One turn or mirror swaps these rows in pairs. Which row does each one swap with?
The rows were stretched afterwards, more along some directions than others.
sunik: [  2   9  -2  -4 -13   6  -2   6   0  -8 -11  -6 -18  -9   0 -10   4  12
 -16  -9  -4   1  -9   1  -5]
kisad: [ 14  -3   4  -6  -2  -2  -1   5   7 -18 -10  -2   3   1 -12   2   4   3
  -4  -6  -6   8   7  -1  -4]
Lazi: [ -3  -2   3   7   1   7  14  -5  -3  -2 -11   4  -2  -5 -15   7   4   6
  -9   7   3 -15   8   2   1]
Natul: [ 10  -8   7   1  -3 -12  19 -13  -2  -8 -11  -8  11  -3 -11   2  -2   1
 -17   8   3   4   5  -7   3]
kar: [ -6   1  -8   6  -7   9  11  -6 -13   4  -8  -2  -1  -6  -3  -1   8   3
 -10   7   0 -19   6   6   2]
zava: [ -3   1   0   8  -9   5  14  -4 -11   3  -8  -2  -7  -6  -9   5   8   4
 -12   9  -2 -18   5   6   0]
pepan: [ 16  -3  -4  -5 -18   4  -7   8  -6   3  -4  -2  -6  -7   3   0  14  -4
  -3  -3  -4 -17  -3   3  -2]
Kan: [ 17  -5   3  -3 -12   4  -5   9   3  -1 -10   0  -7 -10  -1   3  15  -1
  -3   1   0 -18  -2   7  -2]
Sapoz: [ 15  -7   6  -9 -14  -6   3   6  -2  -7  -6  -3  -6  -4  -4  -4  12   6
   3   0 -16 -11   0  -2  -1]
tuvit: [ -2 -12   1  -6  -4   3  10  -3  -9  -1 -10   2  -7  -6  -4  -5  -2  10
  -7   3  -7  -3   4   2   2]
neti: [ -3  -2  -4   7  -3  15  12  -7 -12  -1 -14  -4  -1  -2  -6   0   4   7
 -13   7   6  -8  10   6   2]
gafa: [ 20  -6   9  -1 -11   0  -6   2   2   1  -7  -1  -5  -6  -1   8  12  -2
  -5   5   1  -7   3   2  -2]
Fim: [  1  -6   3   7  -3   4  15  -8  -6   0 -14  -3   2  -5 -11   6   5   3
 -16   8   4 -16  13   8   2]
Medo: [  8   4  -2  -7  -9   6  -3   9   2 -12  -2   1 -15  -4  -6 -17   6  12
  -1   0 -13   0 -11  -2  -4]
zimas: [ 10   1   1  -3  -6  -4  -3   0   5 -16 -11  -1   5   3 -10   0   1   2
  -4  -3  -4   9   7  -4  -2]
vuzas: [  3   2   0   3 -12   4   4   2   1  -4 -15  -5 -14  -8  -2  -3   6  13
 -20  -6  -5  -6 -14   1 -10]
Buz: [  2  -4   5   6  -2   4  13  -8  -8   1 -13  -1  -1  -4 -10   8   7   2
 -14  11   0 -10  11   4   7]
letat: [  6   7   2   0  -9  -2   3   0   2  -7 -17 -10 -16  -7  -5  -4   8  12
 -23  -5  -8  -3 -16   2 -15]
risog: [ 18  -6  11  -6  -7   0  -4   7   3  -4 -11  -4  -7  -8  -4   6  11  -3
  -6  -1   1  -9   6   3   1]
zemas: [ 16   3   3  -7  -3  -5  -3   0   8 -20 -10  -4   3  -1 -11  -2   4   1
  -7  -6  -2   5   5   0  -4]
Devu: [  8  -7   0   1 -17  -3   9   0   6  -4 -11  -4 -10 -10  -4   2  -2  10
 -12   4  -1  -8   1  -5 -18]
vik: [  3  -8   9   0   5  -6  23 -13  -3  -6 -12 -14   7  -2  -8   0   1   7
 -16   2   8   6   2  -4   1]
takog: [ -5  -3  -1   9  -5  12  13  -4  -9   5  -9   3  -1  -2  -8   2   5   3
  -9   8  -1 -13  10   5   4]
gub: [  9  -7  -1  -4 -16  -9  11  -5   3  -7 -16  -4  -8 -10  -3   4   1   9
 -18  -2  -1 -13  -4  -3 -18]
kuga: [ -3  -6   0  -6   0   6   7  -3 -10  -1 -10   0  -7  -2   0  -5  -1   6
  -9  -2  -7  -2   1   7   4]
tetod: [ 17  -4   5 -11 -16  -6  -1  10  -1 -10  -6  -2  -8  -3  -4  -3  11   3
   2  -5 -14  -6   2  -1   0]
Lele: [ -1  -2   7  10  -1   3  17  -8  -4  -2 -12  -2  -4  -5 -11   5   5   4
 -12  11   4 -10  11   2   0]
vipat: [ 18  -6   1  -2 -16   4  -8   5  -1   1  -8  -2  -9  -8   0   0  10   1
  -7   1   1 -18   0   6   0]
Kimuv: [ -5   1  -4  10 -10   9  14  -7 -10   2 -11  -2  -6  -4  -8   1   6   7
 -14   8   4 -18   8   8   2]
lig: [ 14  -7   5  -2 -21  -9  11  -5   1  -3 -14  -6 -14 -12  -4   0   0  11
 -21   7   0  -7  -1  -1 -14]
Vukup: [  0   8   0   1   0   2   4   1   8 -13 -15  -6 -13  -8  -4  -3   5  12
 -17 -10  -2   0 -11  -1 -11]
duf: [  5  -5   4  -2  -4  -8  16 -14  -3  -8 -12  -9   9  -2  -6  -4  -1   3
 -21   6   6   5   5  -1   4]
gile: [ 12 -10  10  -2   0 -13  18 -15  -3  -7 -12  -8   7  -1 -10   2   3   3
 -17   4  -1  -1   1  -4   4]
bimu: [ 14  -4   3 -10 -16  -3  -1  11  -1  -8  -5   3 -12  -4  -4  -6   9   4
   2  -5 -19  -8  -1  -2  -2]
pitap: [ 20  -5   6  -2 -14   1  -5   7   2   4  -4   2  -9  -6   1   4  11  -2
  -2   2  -4 -14   0   2  -3]
nesez: [  6  -5   6  -4  -3  -5  15 -15  -7  -4 -10 -12   6  -3  -3  -7   2   7
 -16   4   6   5  -1  -3   5]
kab: [ 12  -4   7  -4   2  -6  -1  -3   6 -14 -12   0   6  -1 -12   3   4   5
  -4  -3   0   7   5  -2  -1]
Pedas: [ -1 -12   1  -4   0   4  12  -7 -10  -4 -13  -1  -2  -5  -4  -6  -2  10
 -11   6  -1  -3   6   5   5]
purut: [ 13  -8   1  -6 -17 -10   7  -5   6  -6 -17  -6  -8 -11  -5   4   2   8
 -21  -1   0  -9  -1  -2 -16]
Bot: [ 18  -5   8   0  -8   1  -1   8   3  -1  -6   2  -7  -7  -7   5  10   0
  -2   1  -2 -15  -2  -2  -3]
lol: [  1 -10   0  -6  -4   5   8  -4 -12  -2 -13   3  -4  -3  -2  -5  -3   7
 -10   2  -5  -3   4   7   4]
nemat: [  9   0   4  -5  -1  -6  -4   0  10 -20  -9  -1   6   1 -13   1   3   0
  -6  -4  -3  10   8  -4  -3]
Tid: [  1   9  -3  -5  -8  10   2   7  -2  -9 -13  -8 -20  -9  -1 -10   9  11
 -17 -12  -4  -7 -11   5  -8]
vudas: [  6  -5  -2   2 -19  -6   9  -7   6  -7 -13  -4  -7  -8  -5   1  -2   9
 -17   7   0  -7   0  -5 -15]
neno: [  0  -8   2  -9 -13   2  13   8  -4  -5  -9   3  -7  -3 -12  -1  -4  11
  -5  -1  -4   8   4  -1   0]
Rupok: [ 22  -2   4  -8 -16   5  -6   6  -5   2  -5  -8  -7  -6   5  -1  12   0
  -4  -1   0 -11   2   1   0]
Zup: [ -4  -4   0   8  -2   9  12  -6  -8   1 -10   1  -4  -5 -13   5   6   5
 -12   8   0 -15   8   7   2]
Riba: [  7  -6   9  -5   4  -2  17 -12  -3  -5  -9 -13   3  -3  -1  -5   3   8
 -16   2   6   4   0   1   1]
Vuvu: [ 12  -5   5   0 -16 -14  13  -7   9 -10 -14  -6  -5 -13 -10   6   0   8
 -18   3   0  -8  -3  -7 -17]
Tuvi: [  8   4   3  -7   2  -3  -3  -2   7 -19 -11  -6   4  -1  -8  -1   9   3
  -6  -7   4   9   3  -1   0]
rop: [ 14  -7   5  -6 -16  -6   4   6   2  -8  -4   1  -4  -7  -7  -3  10   4
   5   1 -15 -11   1  -3  -4]
zimu: [  5   1   1  -4  -6   4   0   8   2 -11 -19  -6 -19  -8  -7  -4   9  14
 -17  -8  -5  -1  -5   4  -6]
ton: [ 17  -3   3  -4 -15   5 -10   4  -3   6  -1  -1  -9  -5   2   0  10  -4
  -2   2  -5 -14   0   4  -3]
Gaded: [ 10  -1  -1  -1 -19  -5   1  -7   7  -3 -13  -2 -10 -10   0   2   0  10
 -18   5  -2 -15  -3   0 -17]
dukav: [ 18  -2   6  -1  -9   2  -6   3   0   0  -7  -6  -7  -5   1   1  13  -2
  -9  -1   2 -14   0   7  -3]
Zezu: [  4  -5  10  -3   3  -7  16 -12   0  -7  -9  -9   7  -2  -5  -4   0   4
 -16   3   5   8   2  -5   4]
ven: [ 13  -7   5  -2 -17 -10   9  -6   8  -4 -21  -5  -6 -11  -5   3   1  10
 -23   4   1  -5  -7   0 -18]
Turif: [  3   6  -2   3  -7   3   3   2   0  -6 -12  -5 -16  -8  -3  -7   5  14
 -19  -6  -6  -1 -11  -1 -11]
sot: [  9   3   2  -5  -4  -4  -6   1   6 -18  -9  -7   4   0  -8  -4   7   4
  -7  -5   1  11   3   0  -1]
Veb: [  4   4  -1  -2  -4   2   3   5   2 -10 -14  -6 -14 -11  -3  -6   8  14
 -14 -10  -8 -10 -11  -4 -10]

Swapped with ven: letat
Swapped with lol: Sapoz
Swapped with Zup: pitap
Swapped with Medo: neno
Swapped with Gaded: vuzas
Swapped with tuvit: bimu

